Here are some points, one per row:
-1.4 0.0 0.8 -1.4 -1.4 -0.4 -0.7 -0.5 1.3 -0.7 -0.9 0.6 0.2 1.3 0.4 -1.1 0.8 0.6 0.6 -0.4 0.7 -0.3 0.2 -0.1
-0.9 1.8 -0.4 0.2 -1.3 0.6 -1.0 0.1 -1.4 -2.1 0.9 -0.2 -0.4 -0.2 1.1 0.4 -1.0 -1.9 1.0 -0.2 2.2 -0.1 0.9 2.4
-1.3 0.6 0.8 0.8 0.3 1.4 0.0 0.1 0.8 -0.8 0.2 0.6 -0.2 -0.5 -0.4 0.6 0.5 -0.4 -1.6 -0.1 0.0 -0.9 2.2 -0.2
0.5 -0.7 0.5 0.4 0.0 -0.7 0.1 0.6 0.4 0.6 2.4 0.9 1.0 -1.8 -0.3 -0.8 0.4 0.2 -0.1 1.6 -0.3 -0.6 -1.2 0.5
0.6 -0.8 0.5 -0.5 1.3 0.9 1.4 0.4 -0.3 0.8 0.0 -1.2 0.1 1.0 -0.4 1.2 -0.6 -0.3 0.8 -0.5 1.1 -0.9 1.2 -0.5
-1.1 -0.4 0.0 0.3 0.8 0.1 -0.5 -0.2 1.2 0.0 0.0 0.7 -0.5 -0.2 -0.9 -0.7 1.5 -1.0 1.3 0.0 -0.6 1.8 -1.5 -0.6
2.1 0.4 -2.0 -1.3 0.8 -0.5 0.2 -0.3 0.0 -0.6 -1.9 0.3 0.7 -0.4 0.5 -0.4 -0.3 -1.2 0.8 -1.1 0.6 -0.5 -0.2 1.7
1.2 -1.1 -0.2 0.7 -1.1 0.3 -0.9 -0.6 -1.5 1.2 0.0 -0.5 0.1 0.3 -0.4 0.1 -1.2 1.6 -0.7 -0.7 0.0 -0.9 0.8 0.4
-0.7 -1.0 -0.3 -0.4 0.0 2.5 0.2 0.3 1.1 -1.2 0.1 -1.7 -0.7 0.2 0.7 0.2 -1.0 -1.5 0.2 1.1 -0.7 -1.2 -1.0 0.7
-0.1 0.1 -0.8 -0.7 -1.7 -0.4 2.9 2.1 1.9 0.3 0.4 0.4 0.8 1.2 0.2 1.0 -0.1 0.2 -1.1 -0.7 -1.2 0.6 1.4 0.4
0.8 0.9 0.2 0.5 1.0 -1.3 -1.1 0.0 0.8 -1.4 -0.7 -0.7 0.7 1.2 0.0 0.2 -1.1 0.0 -1.3 0.7 -0.4 1.0 0.8 -0.2
1.0 0.9 -0.2 1.1 -0.6 0.2 1.0 -1.9 -0.2 0.8 0.6 0.3 -0.1 -0.9 0.8 0.7 0.0 -0.6 -0.6 -0.5 0.1 0.3 -1.0 0.0
-0.7 0.8 -1.2 -1.9 -0.4 -0.3 -0.3 1.3 -0.1 0.2 0.9 -2.0 -3.3 -1.0 -0.2 -0.6 0.0 0.2 -1.3 -0.8 0.2 -0.4 -0.3 -0.6
-0.5 -0.6 -0.2 -1.0 -0.1 0.8 1.1 -0.2 0.3 -0.8 -1.8 -0.2 -0.3 -1.0 0.0 1.1 -0.4 -0.2 -0.9 0.7 -0.8 0.5 0.6 -0.5
0.5 1.3 0.2 2.8 0.0 0.1 0.7 0.1 -0.3 1.2 -0.3 -1.0 -0.4 1.0 -2.5 0.6 1.6 0.0 0.3 0.4 0.3 -0.7 -0.2 0.0
-0.5 -0.8 1.3 0.1 -0.1 0.5 0.0 0.5 -2.1 2.0 0.9 -0.8 0.3 -0.2 -1.0 -0.4 0.8 -0.7 0.4 -1.4 -0.9 -1.8 0.1 -0.7
0.9 2.2 0.9 -0.6 2.9 0.7 0.1 0.8 -0.9 1.0 -0.2 1.2 -0.6 1.7 0.3 1.1 1.8 -0.8 -0.6 -0.4 2.6 -0.5 -2.0 -0.7
1.1 -1.3 -1.3 0.0 -0.3 -0.5 0.9 -1.0 1.5 1.5 -0.7 1.0 2.1 -1.6 -0.5 1.2 0.2 -0.1 0.3 -1.6 1.5 0.1 0.6 -0.4
1.0 -0.4 0.9 -1.1 -1.4 0.6 0.1 0.1 -0.9 1.7 -0.4 -0.8 -0.2 0.4 -1.9 -0.9 -0.4 0.4 0.9 0.7 0.5 0.8 -2.0 0.3
-0.5 0.9 0.2 0.1 -0.1 0.6 0.5 0.3 -0.4 0.4 0.9 0.4 -1.8 0.8 0.4 0.0 0.1 1.4 0.4 0.0 -1.4 0.3 -1.5 -0.3
0.3 -0.1 -0.7 1.7 -1.9 1.2 0.0 -0.2 1.3 0.0 0.1 -0.1 -0.4 -0.6 0.8 -0.6 -0.3 0.4 1.0 -2.2 0.3 0.7 -0.1 1.3
0.5 0.5 0.1 0.3 -1.1 -1.6 0.1 1.0 -0.8 0.9 -0.1 0.1 0.4 1.8 -0.8 1.1 -1.0 -0.9 -0.4 0.2 0.4 -1.0 -1.9 -1.3
-0.5 1.4 2.6 1.6 1.8 0.6 0.4 0.3 -0.7 0.9 -0.5 1.6 0.0 0.8 1.0 -0.8 0.5 -1.9 -0.8 -1.3 0.1 0.6 -0.3 -2.7
0.1 0.8 -1.0 -1.9 0.2 -0.4 -1.3 -1.0 0.0 -1.3 1.8 0.4 1.1 1.8 -1.1 -1.6 -0.1 -1.6 0.7 -0.1 -1.0 -1.5 1.9 -0.8
1.2 -0.7 1.1 -0.3 -0.6 0.6 1.0 0.8 0.2 0.2 0.2 0.9 0.3 -0.2 0.5 -0.6 -0.5 0.0 0.7 0.0 -1.2 1.6 1.4 0.0
1.4 -1.7 -0.1 0.7 -0.7 0.7 1.1 -1.6 0.1 0.8 -0.2 -0.9 -1.1 0.2 -1.8 -0.5 -0.1 -0.8 0.4 -0.9 0.4 1.9 -0.7 -0.5
0.6 0.0 1.0 -0.3 1.4 -0.6 -0.2 -0.7 0.5 -0.3 -0.1 0.9 0.4 -0.1 -0.2 0.1 -1.8 1.6 0.3 1.1 -0.5 -0.7 -0.4 -0.1
-0.2 -1.4 0.2 -0.3 -0.8 -0.4 0.7 -0.1 -0.1 -1.3 0.7 0.1 -1.2 0.3 -0.3 -0.4 0.7 0.6 -1.4 0.0 -1.1 -0.3 -1.3 -0.6
-0.4 -2.9 -0.2 1.8 -0.5 -0.1 0.5 0.1 -0.7 0.8 1.0 0.3 0.5 0.4 -0.2 1.1 0.7 -1.3 -0.5 -0.1 0.5 0.9 -0.6 1.3
0.6 0.5 -1.3 1.0 -0.7 1.2 -1.1 -0.4 0.2 -0.2 -0.8 1.9 -1.4 1.0 0.0 1.6 0.9 0.0 -0.5 -0.3 -0.2 -1.0 -0.5 0.5
0.2 -0.1 0.8 1.7 0.2 -1.0 0.5 0.7 0.2 -2.0 0.6 0.3 -1.6 -0.5 -1.1 0.8 -0.1 1.0 -0.2 0.4 1.0 -2.8 -0.2 -1.2
0.0 0.7 -0.1 1.5 0.4 -0.4 1.6 -0.3 -0.3 -2.6 1.4 0.5 1.6 -0.4 -0.3 -0.2 -0.1 2.6 -0.6 -0.4 0.0 1.6 1.3 0.0
1.0 0.2 0.4 -0.1 -0.9 0.2 -0.2 1.1 -0.3 0.3 -0.8 0.6 -0.4 -0.6 0.4 -1.4 -0.7 0.1 -1.4 0.9 0.9 -1.1 -0.5 1.0
2.4 1.0 0.2 0.1 2.0 0.4 -0.1 1.7 -0.6 1.2 0.5 0.4 -0.5 -0.3 0.3 -1.4 0.4 -0.3 -0.3 0.0 -0.9 -0.8 1.3 -0.9
-1.2 0.4 0.6 0.4 1.0 -2.8 0.2 -1.3 0.3 -0.5 -0.3 0.6 -1.7 -0.8 -0.1 -0.2 -1.4 -1.4 1.8 0.1 0.2 -0.8 -0.7 1.9
1.3 1.0 1.3 0.2 0.5 -0.4 -0.1 -2.7 0.6 1.6 -0.9 1.0 -2.0 1.5 1.9 0.0 1.5 0.6 0.5 2.1 1.2 -0.2 2.0 -0.8
-2.4 -1.0 -1.7 0.6 0.1 -1.9 -0.1 0.2 0.0 -0.3 -0.4 0.6 0.2 -0.2 -0.5 -1.1 0.1 -0.6 0.4 0.8 0.7 0.1 -0.2 -2.3
0.5 0.6 -1.6 0.3 0.2 0.3 -0.4 0.5 -1.3 -0.7 0.1 -1.5 1.0 -2.0 -0.1 0.8 -0.9 0.4 0.3 0.6 -0.9 0.1 0.5 -1.7
-1.9 -0.5 -3.2 -0.2 1.0 -0.7 -0.7 -0.6 -0.2 0.7 1.6 -0.1 0.7 0.6 0.7 -0.8 -0.9 -0.6 -0.3 1.0 -0.4 0.1 0.2 0.8
-1.9 0.2 -0.1 0.2 0.3 1.8 -0.9 -1.1 1.1 2.1 1.4 -1.7 0.9 0.0 -0.5 -1.4 -0.3 1.5 -0.6 -1.1 0.8 1.6 -0.7 -0.9
-0.4 0.1 -1.4 -0.8 0.5 -0.8 -1.5 1.5 0.0 -3.2 -1.7 -0.6 -0.1 0.7 1.5 -1.5 -1.7 -0.5 -1.4 -0.2 1.0 0.9 0.2 1.1
1.1 -0.4 0.0 -0.3 0.0 0.6 0.3 0.9 0.5 -0.3 0.5 1.5 0.9 -0.9 1.6 0.8 0.4 -0.7 1.4 0.7 0.1 -0.3 0.4 -0.8
Along one direction, these points spread out more than along any other. Take the direction at right angles to it along which they spread out most. Go by this last direction. How many in every 100 of the points above lie lower along it than each point below? Answers are rounded to whole numbers. More than half of the points above lie lower than the first one.
-1.5 1.1 0.5 -0.3 -0.8 2.5 1.4 -1.5 -1.7 -1.1 0.5 -1.2 0.1 -1.6 1.1 -0.8 0.6 3.2 0.2 -0.6 -1.6 0.0 -1.0 1.2 12
0.0 0.9 -0.3 1.1 0.6 0.9 -0.1 0.7 -0.1 -0.4 -2.0 -0.2 -0.3 -0.5 1.1 -0.1 -1.7 -2.3 0.1 2.8 0.8 0.3 1.2 0.5 93
-1.0 0.0 -1.8 0.5 -0.1 -1.3 -0.7 0.6 1.1 0.4 -2.4 -0.6 0.0 0.6 0.7 -2.1 0.2 -0.2 0.7 -0.2 -2.9 -0.6 0.8 2.0 45
-0.7 -1.7 0.3 -2.3 1.3 0.7 -0.6 -0.5 -1.2 -2.1 0.4 -1.1 0.1 0.6 1.1 -1.3 1.6 3.5 -1.2 -0.4 -0.8 -0.2 -0.6 -0.3 50
0.9 0.0 0.3 -0.8 0.3 -0.9 0.4 0.4 0.1 0.8 0.5 -0.9 1.4 -0.1 -1.4 -0.7 0.0 -1.2 0.6 -0.9 0.7 0.5 -0.1 0.6 29
-0.4 0.0 1.5 0.0 0.2 -1.2 -1.1 0.9 1.1 0.8 0.1 0.2 -0.8 -1.3 -0.8 2.1 2.0 -0.5 -0.3 -0.3 1.2 1.3 1.1 1.3 57
-0.4 0.7 0.4 -0.1 -0.9 -0.5 1.8 -0.6 -1.8 1.1 -1.8 -0.2 1.0 -2.1 -0.7 1.0 1.1 0.8 1.5 1.3 1.0 1.5 -1.1 -0.1 19
-0.3 -0.8 0.6 -1.8 -0.1 -0.7 -1.5 -1.6 0.6 -1.3 -0.2 -1.0 0.5 1.5 2.4 -0.1 1.8 1.3 0.2 0.1 -0.6 -0.1 -0.8 -0.9 67
-0.9 -0.2 0.5 -0.4 -0.2 -1.1 -4.7 1.6 -0.4 -0.2 -0.8 -0.2 2.7 0.6 1.2 1.5 -0.5 0.8 -1.0 -1.5 -3.3 0.6 -0.6 1.2 45
0.2 -0.3 1.0 -1.6 -0.1 -0.1 1.1 -1.0 -0.7 -0.2 0.2 1.1 0.4 -1.9 -1.9 1.8 -0.6 -1.2 -1.1 0.5 -1.4 0.3 0.8 -0.3 33
0.1 -1.0 -0.1 -0.1 -1.1 0.3 -0.2 0.1 1.8 1.3 0.9 0.0 0.2 0.3 -0.9 1.4 -1.2 1.6 2.3 1.0 1.6 0.2 1.5 0.4 12
